In the rows, zero is written as 128.
Each path is a new rotation, seen through one point. The rows after it are directions, each followed by how far the rotation turns it, in degrees per step (0 if it stays put).
Each turn is a multiple of 5 degrees from 10 to 175, or 0.
Each row of a path follows its step; steps can be skipped.
Path 1:
step 1: [136 129 125 117 127 130 129 124 125 128 120 133 120 120 126 124 136 130
 128 132 140 118 130 134 119 123 129 105 129 122 140 125 145 140 150 141
 130 112 117 128 121 119 126 115 128 138 135 138 126 132 128 128 128 119
 113 132 134 135 123 128 115 130 116 125 130 143 128 140 132 143 134 120
 117 118 121 126 125]
step 7: [135 131 120 126 129 128 135 119 123 117 136 114 124 143 129 126 117 137
 114 122 123 126 131 131 130 132 124 128 121 132 136 135 141 130 117 137
 140 116 125 133 142 131 118 128 122 126 119 130 117 136 116 125 148 140
 128 123 116 136 120 141 131 122 128 136 135 130 123 152 131 144 134 120
 129 133 111 127 125]
step 8: [112 129 131 124 131 140 127 137 138 125 114 127 122 138 131 140 128 115
 133 132 132 123 122 125 114 136 128 137 132 120 135 119 121 122 144 140
 120 136 118 132 127 127 139 133 140 127 113 138 124 127 120 131 136 122
 111 129 122 123 132 120 110 128 127 130 132 142 123 119 144 120 125 120
 119 115 114 143 129]
step 12: [116 124 131 122 129 129 127 138 127 133 136 150 131 115 139 120 133 118
 139 143 118 119 117 117 138 131 145 123 128 133 137 135 137 130 131 116
 124 129 116 123 117 131 124 125 128 120 147 124 145 141 121 123 120 122
 119 130 121 117 127 133 128 125 127 141 123 127 125 114 125 128 127 122
 143 138 138 127 129]
step 14: [131 121 123 145 110 127 127 132 138 111 128 126 132 124 131 134 120 121
 117 119 134 129 125 145 133 117 134 138 125 117 130 129 134 135 124 132
 127 118 127 130 139 122 116 110 136 141 127 138 132 118 125 126 133 132
 126 115 128 122 142 128 124 125 131 121 136 149 117 129 139 131 121 131
 136 130 110 128 138]
step 15: [124 120 136 130 138 124 132 134 111 129 136 118 135 131 139 152 133 125
 128 135 136 120 133 134 115 135 130 133 128 129 136 137 116 124 130 121
 128 137 135 127 134 131 139 120 141 126 123 116 126 140 133 136 136 116
 132 145 136 116 117 134 121 123 134 135 131 134 119 130 126 126 144 102
 131 133 129 130 128]
step 18: [122 124 120 133 139 132 130 128 129 118 135 135 137 132 125 129 135 120
 139 123 123 120 137 129 138 137 130 128 142 121 135 141 139 125 138 121
 111 113 132 120 124 134 128 127 134 139 126 132 122 148 139 111 127 124
 142 140 118 151 125 139 131 117 135 126 124 139 131 126 126 118 125 130
 119 130 136 118 119]
step 22: [130 122 135 138 130 132 125 138 126 121 128 129 126 113 125 151 133 129
 127 129 129 150 128 134 129 133 136 127 119 138 122 118 134 123 128 129
 141 118 137 136 128 120 121 132 127 126 119 116 114 132 141 130 129 126
 132 142 138 110 136 122 131 113 144 123 113 127 134 131 128 125 127 125
 132 117 146 137 143]
step 28: [123 117 137 125 136 120 134 137 116 125 127 134 119 121 137 124 129 104
 115 145 149 123 131 135 125 119 128 114 133 122 128 133 125 121 140 149
 136 125 128 131 107 133 140 135 133 109 132 129 128 126 127 125 137 134
 137 128 133 124 123 122 131 125 127 125 123 128 128 136 137 117 119 129
 133 124 129 129 136]
step 43: [138 135 129 128 129 129 128 119 130 116 133 109 122 139 113 114 135 132
 108 116 126 122 127 130 132 129 126 135 127 117 128 135 137 130 118 138
 123 122 115 126 128 120 116 139 129 132 126 133 122 124 139 129 124 130
 128 120 109 140 133 139 128 125 132 137 130 136 152 137 118 138 110 129
 130 122 126 139 124]
[129 129 128 131 127 124 128 127 128 128 129 132 127 127 126 128 129 127
 128 127 126 132 124 131 129 130 129 131 127 127 130 126 128 129 130 125
 131 129 128 130 132 128 126 129 124 127 128 128 130 131 124 128 130 128
 126 126 128 127 127 129 131 128 127 126 128 127 127 129 129 129 131 126
 131 130 130 128 130] | 145
[126 130 126 129 124 128 128 127 125 128 131 127 129 128 129 128 129 130
 129 128 129 130 128 131 130 126 133 127 130 127 127 127 127 131 131 130
 128 128 132 128 129 127 129 128 130 132 130 127 125 129 127 128 125 128
 127 130 128 129 123 127 126 128 128 127 129 127 127 127 128 129 127 129
 125 130 131 132 125] | 20
[129 126 128 127 130 130 127 129 128 129 128 130 127 129 126 129 127 129
 131 128 126 127 124 128 126 130 128 126 127 128 130 126 127 127 127 127
 126 128 133 130 127 128 130 124 128 131 132 128 125 127 126 129 129 127
 125 128 129 130 129 127 125 125 129 133 126 130 131 129 129 130 131 126
 131 125 131 130 127] | 100
[127 130 128 129 126 127 125 128 131 128 125 130 128 127 129 127 130 126
 124 128 127 128 127 127 128 129 129 127 125 128 129 125 126 129 127 128
 127 130 129 126 130 129 131 125 131 130 124 127 126 123 129 123 130 131
 126 126 126 126 128 127 131 127 124 129 129 128 126 128 129 129 128 129
 125 126 130 128 130] | 120
[126 128 127 131 128 128 128 130 129 125 128 128 131 129 125 129 126 126
 125 129 133 126 127 127 130 129 130 128 129 130 131 130 126 130 130 129
 128 130 129 127 129 125 127 128 128 125 131 128 133 124 126 128 131 128
 128 129 129 130 127 125 129 129 131 133 129 127 129 126 128 129 129 127
 128 130 128 127 127] | 20
[126 130 129 127 129 126 127 131 128 129 129 126 125 130 128 128 127 129
 126 126 132 125 128 127 127 128 130 132 131 126 127 127 128 131 127 127
 127 125 123 128 131 127 128 124 128 130 126 129 125 128 125 129 128 125
 123 125 130 128 128 129 127 127 131 127 128 127 126 127 126 128 127 126
 129 126 126 127 128] | 60
